In the data rows, the value 500 means zero.
Each row has a hidden score. How much does it go up from the first row of each pair to the second? 8 means little or no change, 16 a big rise and 0 a big fall.
  585  294  521  388  639  270  329  439
  463  509  499  509  514  501  498  519 -> 12
  447  566  498  543  478  549  555  551
  317  609  523  452  588  536  590  428 -> 9
  530  393  507  465  583  494  505  501
  457  314  549  267  799  216  331  302 -> 5
  350  652  529  564  478  680  698  549
  579  445  498  579  570  550  505  501 -> 4
  483  529  494  558  507  561  550  573
  525  539  505  609  468  637  505  501 -> 8
  569  263  507  287  652  167  217  353
  517  491  570  574  760  659  735  598 -> 16
  907  546  380  784  020  674  437  723
  094  742  609  459  780  740  857  425 -> 16
  651  387  499  583  605  535  495  612
  406  653  451  430  295  543  493  394 -> 8
  446  574  497  548  470  553  566  536
  443  580  493  564  451  599  583  555 -> 8
  843  206  444  478  372  224  133  526
  412  584  489  520  443  544  541  500 -> 16
  442  617  504  573  396  637  505  501
  445  574  488  563  449  594  581  553 -> 8
  502  712  499  690  295  832  745  606
  545  470  490  579  556  494  505  501 -> 3
  599  269  525  365  657  224  307  411
  461  486  462  330  431  351  505  501 -> 11
  486  469  495  499  545  469  505  501
  374  609  541  566  613  660  726  551 -> 13
  518  457  505  523  570  472  504  552
  448  641  515  586  354  669  654  556 -> 11
  446  546  493  544  486  536  554  543
  457  496  492  475  506  494  505  501 -> 7
  453  402  474  212  466  193  198  234
  471  669  500  619  299  736  691  558 -> 16
  602  271  512  371  651  243  305  437
  467  649  506  603  323  714  672  556 -> 16
  135  689  550  327  719  576  627  501
  429  556  477  443  431  481  445  430 -> 3
  526  362  506  395  579  311  345  433
  264  679  569  561  633  494  505  501 -> 14
  516  420  499  466  578  415  432  495
  436  582  492  562  437  600  587  570 -> 11
  511  541  513  601  477  612  605  583
  495  452  499  491  559  446  460  509 -> 5
  621  360  479  466  489  346  338  510
  376  625  535  588  516  694  710  571 -> 16
  420  559  483  390  417  439  419  356
  591  227  506  294  675  139  212  356 -> 3
  420  432  516  320  613  310  369  315
  443  633  508  585  373  642  646  552 -> 14
  493  467  495  493  547  456  472  514
  409  700  468  449  217  601  505  501 -> 9
  638  447  463  583  374  499  421  596
  533  381  508  443  588  367  400  501 -> 7
  516  416  505  453  577  494  505  501
  433  554  500  525  477  531  537  513 -> 9
  452  503  448  278  374  333  287  265
  545  465  506  558  563  509  519  501 -> 13
  133  632  625  370  999  494  505  501
  569  313  521  407  621  303  351  450 -> 1
  203  640  545  377  686  568  604  341
  443  601  507  568  405  637  616  559 -> 7
  435  570  488  528  467  539  527  531
  443  563  505  547  480  562  570  501 -> 8
  444  536  486  426  448  434  505  501
  518  413  547  510  793  511  578  570 -> 10
  470  673  509  614  301  729  679  555
  477  546  458  458  369  457  420  448 -> 3
  542  552  509  625  442  672  633  608
  909  002  526  457  855  228  204  501 -> 0
  476  523  492  543  518  535  531  558
  575  494  511  604  520  494  505  501 -> 7
  584  340  516  446  629  341  396  482
  447  628  512  576  370  661  639  564 -> 13
  496  471  498  513  553  486  491  540
  440  594  494  572  424  616  601  554 -> 10
  324  648  484  392  432  544  517  339
  523  418  512  451  574  383  432  460 -> 6
  560  345  509  425  606  323  368  463
  454  553  485  562  488  566  556  559 -> 13
  552  358  521  418  603  324  391  451
  437  604  502  575  420  621  606  555 -> 13
  451  547  492  553  486  549  546  543
  418  439  457  185  411  186  182  213 -> 0
  866  317  385  485  117  200  087  529
  434  565  468  402  400  448  423  372 -> 16
  552  341  520  419  614  324  505  501
  678  176  522  375  714  202  278  447 -> 4
  472  455  491  432  517  409  404  445
  654  380  495  577  616  494  505  501 -> 9
  463  492  468  304  414  334  296  297
  474  435  481  288  452  255  263  276 -> 7
  547  382  544  506  831  483  555  560
  497  574  507  607  436  649  625  501 -> 9
  480  538  449  311  297  355  313  264
  448  556  502  549  485  552  564  538 -> 14
  444  587  500  560  444  591  594  556
  791  445  450  778  486  706  623  814 -> 9
  542  448  492  556  573  509  502  565
  512  515  513  583  554  625  619  501 -> 10
  592  360  516  472  627  365  421  511
  466  576  498  585  445  621  605  575 -> 12
  540  546  509  614  469  628  617  594
  398  668  472  495  308  598  566  458 -> 7
  493  468  591  535  840  593  717  579
  422  598  460  433  373  495  454  403 -> 3
  554  391  494  498  604  419  433  523
  443  460  653  498  999  494  505  501 -> 12
  398  634  468  454  357  536  527  424
  520  574  502  624  435  660  632  593 -> 10
  516  543  499  594  494  591  601  583
  445  564  491  546  476  568  552  551 -> 8
  440  577  499  548  476  564  574  546
  431  615  513  578  408  631  623  547 -> 9
  370  591  487  460  478  512  522  436
  446  526  487  491  488  493  482  496 -> 7
  450  546  492  538  494  533  532  547
  457  511  488  378  444  375  380  354 -> 4
  436  590  490  569  450  602  585  554
  447  524  490  504  503  504  492  507 -> 6
  506  432  499  481  574  424  438  505
  453  528  463  322  373  364  334  296 -> 5
  559  535  502  622  470  650  632  596
  499  385  525  395  624  337  407  412 -> 3
  576  538  503  646  465  688  645  631
  426  579  460  279  288  367  328  225 -> 1
  541  541  508  599  484  621  612  603
  964  085  406  443  339  132  005  520 -> 0
  295  750  508  373  306  641  616  284
  999  259  378  690  209  391  186  717 -> 0
  596  474  502  611  526  599  570  622
  671  273  515  464  686  339  368  527 -> 4
  400  648  474  465  324  544  527  398
  439  579  495  559  468  571  580  540 -> 9
  450  532  486  535  504  542  527  540
  442  593  493  565  436  603  581  567 -> 9
  705  435  494  678  574  662  612  700
  577  325  518  407  617  295  361  430 -> 2
  425  673  502  549  295  668  642  515
  742  290  500  543  693  441  427  598 -> 4
  624  218  519  336  690  181  258  411
  441  614  505  577  385  494  505  501 -> 14
  462  637  510  602  340  688  657  564
  449  509  460  260  354  312  270  236 -> 0
  207  704  560  532  620  724  799  501
  452  545  485  536  494  548  536  554 -> 3
  498  462  494  515  549  494  495  535
  430  715  507  566  249  701  693  506 -> 11
  558  282  501  302  627  187  235  356
  448  572  498  549  476  562  573  540 -> 15
  441  535  489  483  488  482  489  501
  712  448  402  479  153  321  225  513 -> 2
  841  300  388  425  154  160  046  489
  444  554  568  587  713  701  773  584 -> 16
  547  587  413  412  196  432  335  501
  324  684  496  451  383  610  594  411 -> 13
  458  579  505  586  440  620  598  576
  764  167  466  407  547  163  188  454 -> 0
  488  449  509  472  551  494  505  501
  439  564  451  321  323  413  345  501 -> 5
  605  269  527  364  654  220  319  408
  447  613  505  577  398  644  621  561 -> 15
  521  415  502  468  576  410  440  494
  413  618  495  537  411  598  570  522 -> 11
  743  278  492  563  680  459  424  613
  656  303  490  478  587  350  346  526 -> 6
  670  385  498  585  611  513  506  613
  513  410  534  484  711  439  516  523 -> 8
  192  652  558  417  748  611  685  400
  469  539  493  556  500  557  552  571 -> 5
  630  327  494  496  657  402  413  545
  567  337  517  437  631  331  374  475 -> 7
  557  306  510  328  617  235  278  390
  462  449  559  492  824  519  613  545 -> 15
  442  586  487  563  447  494  505  501
  447  538  464  296  344  347  505  501 -> 5
  463  630  510  597  337  690  657  555
  462  437  474  249  430  494  505  501 -> 4
  713  438  490  694  582  653  615  713
  189  759  528  371  482  670  669  284 -> 9
  424  618  504  558  414  607  614  527
  287  729  548  564  440  494  505  501 -> 8
  529  475  495  561  546  535  531  587
  385  515  523  444  608  474  507  464 -> 8
  462  521  495  533  518  494  505  501
  533  457  503  539  574  491  506  546 -> 8
  657  343  499  548  642  461  442  586
  435  576  498  563  453  574  591  544 -> 11
  537  507  504  590  514  587  583  614
  467  517  505  523  517  504  516  524 -> 7
  549  592  513  668  415  724  505  501
  282  724  466  283  227  519  458  178 -> 5
  398  654  496  526  359  595  592  496
  440  616  499  585  399  641  619  562 -> 9
  208  629  522  320  618  510  523  501
  471  461  485  360  465  341  336  352 -> 3
  436  520  484  452  477  459  443  446
  502  427  498  475  568  422  438  504 -> 8
  624  547  495  703  491  739  685  679
  437  586  502  572  447  582  593  501 -> 6
  636  251  525  391  676  258  312  455
  410  718  490  491  219  621  619  422 -> 14
  999  190  396  618  375  344  164  657
  523  382  522  469  736  417  491  526 -> 15
  846  092  511  462  792  272  249  501
  466  677  508  618  304  714  697  552 -> 16
  445  516  484  399  447  406  408  379
  470  549  501  566  487  562  571  558 -> 12
